(in the rows, 128 means zero)
R: several groups of rows, each row roughly a mix of its group's hidden directions:
R (100 x 10):
[[ 91 122 116 151 121 163 147 113  73 113]
 [118  91 136  70 117 144 106 104 141 101]
 [136 119 166 117 106 144 112 166 180 149]
 [110 153 126 188 157 143 139 144  93 125]
 [121 129  92 160 186 146 120 155 146 123]
 [113 126  74 124 123  74 133 154 141 143]
 [117 179  76  97 144 109 125 127 120 144]
 [154 130 114 117 116 145  76 167 125  88]
 [112 157 134  84 148 173 137 148 103 155]
 [121 115 172 113 168 151 151 112 110 169]
 [167 135  79 130 133 131 168 153 144 154]
 [163  96 137 129 167 161 105 123 132 170]
 [ 89 150  72 125 140 151 144 109  99 132]
 [126 138  70 113 159 117 137  98 165 137]
 [126 105 132  95  73 118 133 117 116 175]
 [118 136 186 110  96 137 120  83 127 144]
 [110 122  88 144 105 131 133 140 151  67]
 [156 123  81 139  98 142  74 119 137 130]
 [166 148 116 122 159 150  97 174 120 102]
 [ 64 155 165 133 104 134 116 143 125 123]
 [108  87  90 160 131  77 124 135 127 129]
 [137 121 160 154 115 113 122 131  61 106]
 [108 176 125  77 123 138 134 161 147 146]
 [105 108 152 125  97  94 150  85 121 164]
 [148 135 123 135 117 187 104  78 119 122]
 [106 170 165 112 148 163 148 151 126 100]
 [124 100 117  98  85 142 112 134 126 184]
 [118 120  89 138 137 131 193 122 160 123]
 [131  96 194 133 139  99 153 143 120 131]
 [146  91 165 130 141 139 120  87 103 167]
 [157 162  96 139 134 180 157 147 118 137]
 [ 96 122 139 117 144  72 167 111 105 145]
 [131 132  72 143 151  94 134  85 118 114]
 [147 160 133 134 183 171 112 150 135 119]
 [114 126 111 106 142  96 179 146 129  82]
 [113 173 139 184 142 136 141 145  96 127]
 [ 87 116 151  97  98  82 125 136 157 127]
 [129 130 151 125  94 136 101 173 173 154]
 [109 119 153 101 124 158 162 133 185 115]
 [108 144 142  98 150 152 166 118  78 107]
 [154 169 142 126 180 168 125 145 129 115]
 [130 104 106  99  88 113 156 132 115 178]
 [106 169  98 129 123 150 165 121 145  83]
 [150 108 115 139 115 122 101 128 155 194]
 [128 137 171 135 103 137 111 164  73 132]
 [199 146 124 145 135 147 119 103 113 142]
 [147 152 125  94 118 194 118 151 138 132]
 [107 128 149 124 160 139 200 125 137 127]
 [147 108 143 135  99  93  73 110 100 133]
 [143 141  74 135  97 142  79 111 132 121]
 [115 145  96 121 109  76  99 169 130 118]
 [ 92 142 151 113 135 156 132 121 101  69]
 [113 139 111 108  81 173 149 126 155 100]
 [134 134 124 135 144  65 170 138 122  97]
 [ 65 117 115 140 122 124 134 167 147 157]
 [100 118 154 122 144  75 177 131 116 132]
 [115 105 122 166 147  62 132 117 117 116]
 [114 109  83 169 157 103 123 149 139  97]
 [194 164 136 125 125 148 131 103 110 113]
 [147 113 109 131 171 113 118 157 108 182]
 [103 149  83 101 162 149 158 100 115 128]
 [ 94 139 163 103 109 177 149 158 124 127]
 [113 129 164 140  96 107 153 130  99  77]
 [125 119 112 142 182 129 137 138 126 188]
 [ 96 149 123 127 133 111 193 113 131  96]
 [143 103 169 124 112 123 132 140 192 118]
 [ 98 148 113 114 162 150 188 118 136 137]
 [138 175 122 178 136 160 140 146 106 148]
 [125 148 119 112 128  76 160 106 139  81]
 [147 101 137 122 132 127  80 105 103 179]
 [112 138 167 124 156 155 188 134 136 113]
 [132 139 112 116 124 192  94 155 150 113]
 [135 136 134 152 109 130  86 158  75 156]
 [142  96 156 145 105  68 121 152 128 113]
 [134 123 140 119 143  70 151 117 116  78]
 [125 159 145 139  98 140 127 103 118  64]
 [146 117  96 115 186 148 130  95 126 154]
 [157 102 124 144 106 138  94  70 110 139]
 [ 87 159 100 103 146  91 145 163 128 138]
 [ 67 125 105 128 137 150 156 167 130 119]
 [167 135 107 109 182 115 111 111 108 157]
 [130 124  74 140 131 114 111 113 184 147]
 [164 176 170 126  98 106 121 109 123 121]
 [ 92 116  93 131 124 161 135 165 149 169]
 [ 80 107 110 147 131 143 149 104 158 169]
 [136 125 164  91  78 144 100 113 119 154]
 [157 138 114 128 121 102 123 155 113  62]
 [109  98  71 152 137  96 157 143 134 135]
 [106 134 136 141 147  73 161 139 113  87]
 [ 97 105 117 151 166  85 153 140 113  98]
 [142 120  90 155 100 122 148 145 169  89]
 [163 107 178 151 112 113  95 153 110 135]
 [ 93 152 128 140 140 102 173 156 114  90]
 [127 121 104 124  90 145  92 151 143  75]
 [139 119 149 103 110  57 131 117 147 117]
 [161  81 160 153 127 153 150  95 136 131]
 [ 94  97 147 159 114  87 101  93 132 123]
 [101 147 157 114  84 151 125 175 147 135]
 [ 71  94 147 108 114 142  89 123 141 134]
 [109 115  89 130 162 126 176 155 120  98]]

the one row of each list that fits no group (the others fit one group, some only roughly):
  z_539: [130 124 102  86 108  87 158 151 163 137]
  z_174: [139 145 127 104 175 122 146 104  73 117]
  z_688: [115 128 151 111 150 104 126 198 133 146]
  z_797: [166 127 143 141 143  83 110 120  76 119]
  z_474: [147 163 115 132 146 118 165 143 120  69]
  z_573: [129 170 142 103 169 167 156 133 145 109]
  z_476: [ 99 142 155 110 129  68 121 126  89 131]
  z_997: [162  98  98 149 111 155 120  78 142 135]
  z_424: [129  95 134 187  86 124 103 133 140 120]
  z_693: [125 105 137 106 161 181 155 112 162 140]
  z_603: [128 108 130 160 100 157  88 155 157 161]
  z_366: [124 135 104 143 159 116 196 128 128 154]
  z_811: [163  90 123 143 118 120  98 175 156 144]
  z_985: [142 153 157 102 137 150 172 109 119 173]
  z_573
  z_92: [160 142 165 162 126 120  87  93 108 138]
  z_718: [143 157 133 109 105  67 129 132 159 104]
  z_390: [144 153 178 143 177 118 102 118 110 123]
  z_195: [140  93 182 123 139 174 130 138 103 130]
  z_919: [ 89 134  96 109 118 162 162 168 145 121]
  z_187: [172 150 159  94 133 146 115 147 104 163]
  z_822: [164 138 135 146 152 174 109  98  92 110]
  z_169: [102 126 178 150 134 119 118  70 128 133]
  z_126: [164 114 132 149 145 108  96 125  71 147]
  z_412: [122 129  89 128 122  97 133 187 163 122]
  z_477: [127 107 158 140  91 121  96  90 131  86]
  z_318: [142 125 143 121 117 154  53 141 126 113]
  z_40: [135 144 103 123 144 102 189 152 123  95]
  z_403: [119 131 139 109  75 164  98 121 146  92]
  z_477
  z_72: [141  93  90 113 111 122  90 159 116 165]
  z_903: [132 161 121 125 137  90 129 120  62 113]
  z_894: [139 153 131 161 150  93 161 131 101  85]
  z_875: [119 133 147 136 125 136 156  57 109 106]
  z_661: [168 141 156  93 159  87 140 118 116 106]
  z_801: [133 109 175  96 152 148 168 120 149 105]
  z_857: [120 108 161 107 170 127 135 136 114 185]
  z_434: [131 131  93 112 142 133  86 170 139 171]
  z_115: [ 97 137 121  95 143 189 147 134 142 151]
  z_60: [167 144 137 100 124 189 126 141 106 112]
  z_714: [111 124 135 162 144 183  91 113 100 138]
  z_60
  z_983: [134  90  98 132 108  71 132 147 102 144]
  z_41: [140  80 129 124 131 141  76  98 137 158]
  z_886: [113 137  86 139 104  90 159 125 150  88]
  z_753: [118 129 136 171 184  87 130 121 123 110]
  z_628: [113 105 176 123 127 182 152 137 105 118]
  z_319: [120 108 161 103 151 188 156 121 135 129]
  z_662: [169  81 124 109 154 104 113  92 124 111]
  z_38: [154 101 141 108 163 126 149 103 183 120]
  z_545: [124 113 124 139 152 182 114 120  81 159]
  z_931: [ 88  85  92 150 105 110 120 119 150 152]
  z_600: [120 160 127 122  88  77 115 163 150 124]
  z_55: [118  73 148 135  94  93 151 129 130 155]
  z_251: [162 143 105 123 135  69  98 123 157 131]
  z_55
  z_93: [112 155 146 145 121 195 106 124 105 124]
  z_298: [120  90 117 135 127 132  60 142 127 155]
  z_988: [101 140 109 127 111  60 150 138 120 107]
  z_911: [163 164 116 130 161 133 120  94  90  99]
  z_792: [155  95 133 115 135 159  77  88 121 129]
  z_18: [102 103 136 137 113 189 130 142 164 146]
  z_508: [143 150  87 150 156 158 172 147 115 114]
  z_974: [154 143 107 136 177 115 176 157 117 136]
  z_510: [152 111 115 128 147 189 128 112 147 167]
  z_259: [ 95 130  72 146  97 130 133 113 166 122]
  z_579: [149 116 112 147  79 118  90  90 125 103]
  z_83: [129 104 158 116 112 121  66  91 130 139]
  z_668: [132 104 127 184 149  94 102 121 117 161]
  z_976: [123 150 175 112  99 139 117 178 103 140]
  z_911
  z_446: [ 75 136 138 169 155 105 142 149 107 110]
  z_419: [121 171 150 138  95 178 101 125 122 148]
  z_120: [143 100 177 133 130 110 157 110 121  80]
  z_142: [107 105 150 127  72  95 114  96 128 111]
  z_544: [102 159  99 127 115  79 147 114 123  88]
  z_929: [167 161 121 136 183 143 119 132 103 150]
  z_405: [106 153  76 102 148 156 129 126 147 163]
  z_762: [119 157 111 103 162 145 144 115  68 132]
  z_70: [134 131 151 128  89  86 137 140 171  92]
  z_524: [153  97 192 136 143 161 134 121 126 141]
  z_599: [121 126 135 148 109 104 101 120 133  58]
  z_168: [103 112 158 124 104  72 102 126 152 150]
  z_796: [112 112 131 135 172 113 136 110  96  72]
  z_161: [110  79 122 112 122  71 117 127 156 138]
  z_358: [164  95  91 142 121 157 102 120 153 161]
  z_929
  z_664: [159 134 120 125 144 134  81 148 112 183]
  z_425: [128 109 101 117 174 175 136 102 141 156]
  z_344: [111 159 165 124 114 150 168  88 147 110]
  z_147: [ 83 150 129 104 123 157 172 126 102 103]
  z_614: [147  72 117 134 135  97 125 113 123 177]
  z_947: [111 167 126 118 114 104 107 181 132  92]
  z_747: [100  98 126 130 121  66 133 146 157 149]
  z_236: [ 77 119 156 146 122  72 116 137 135 134]
  z_625: [108 122 147 101 152  87 118 169 118 169]
  z_763: [155 140 115 123 156 117 174 125 105  76]
  z_373: [142 108  99 132 144 172 140  83 134 165]
  z_640: [113 151  82 144 150 152 124 176 101 127]
  z_372: [113 170 134 115 116 123 128 149  61 123]
  z_640
  z_758: [ 97 161 104  95 113 135 152 141 177 118]
  z_881: [138 139 171 131 138  79 157 156 119  97]
  z_644: [157 112 170 108 162 156 116 130  96 158]
  z_834: [147 138 183  96 139 105 146 139 100  99]
  z_665: [117 122 129 152 119 102 152 100  84  78]
  z_61: [191 112 117 119 144 151 106  92 122 142]
  z_127: [159 143 141 118 147 125  93 150  79 164]
  z_216: [127 113  89 157 137  93 120 153 129  76]
  z_52: [102 139 114 126 122 112 166  99  87  83]
  z_654: [166 101 117 147 100 123  77 156 147 133]
  z_986: [149 116 169  95 155 126 169 118 151  99]
  z_308: [ 91 148 113 123  83 134 132 154 178 128]
  z_881
  z_502: [130  89 106 157 139 113 104 133 145 184]
  z_569: [143 141  96 142 108  92  83 141 154 160]
  z_427: [133 111 106 162 132  95 149  83 109  91]
  z_80: [124 132  88 110 140 124 105 181 151 164]
  z_525: [144 127  95 141 112 129 112 184 168 105]
  z_240: [127 146 164 104 121 159 107 176 107 159]
  z_998: [131 128 179  98 120 116 151 123  89 166]
  z_355: [125 152 124 100 118 151 198 121 134 143]
  z_432: [112 180 131 111 133 178 109 108 111 108]
  z_57: [147 138 145 156 162 151 116  98  83  97]
  z_836: [127 104 143 129 140 141 156  62 103 148]
  z_998
  z_634: [114 158  91 111 128 142  96  81 104 151]
  z_418: [115 156 138  96  77 121 135 152 164 154]
  z_798: [100 121 139 159  94 177 107 154 110 147]
  z_265: [ 85 173 100  94 118 113 107 135 142 108]
  z_210: [127 145 102 147  90 130 132  87 127  75]
  z_789: [124 114 154 149 105  88 171 108 129  89]
  z_610: [ 93 105  91 165 146 147 101 133 163 122]
  z_951: [142 171 117 122 108  77 102 147  97 136]
  z_653: [163 100 117 156  84 114  92 103 129 110]
  z_293: [131 148 181 119 103 117 125 165  87 115]
  z_378: [136 137 178 102 131 107 158 127  99  85]
  z_48: [132  90 109 149 132 151 121 110 190 145]
  z_265
  z_445: [149 130 157 127 142 142 106 145  62 150]
  z_887: [114  78  93 110 163 136 147 119 129  93]
  z_650: [142 135 159  74 151 129 160 125 167 119]
  z_104: [ 86  96  94 159 120  98 154 110 145 125]
  z_202: [102 117 166 125 139 136 108  97  97  78]
  z_757: [142 101 126 168 103 134  77 115 158 147]
  z_954: [121 107 171 100 135 179 142 151 146 147]
  z_69: [143 128 192  87 144 150 143 144 119 125]
  z_577: [119 132 148 119 137 127 167  93 130 190]
  z_59: [124 136 149 137 127 161 166  71 118  99]
  z_803: [146 147 155  95 142 157 146 124 116 185]
  z_548: [129 111  69 163 143 114 121  86 128 128]
  z_489: [114 124 134  94 160 178 168 103 124 121]
  z_541: [141  96 149 137 140 179 107 141 150 170]
  z_392: [151 159 141 103 159 167 154 135 122 169]
  z_757
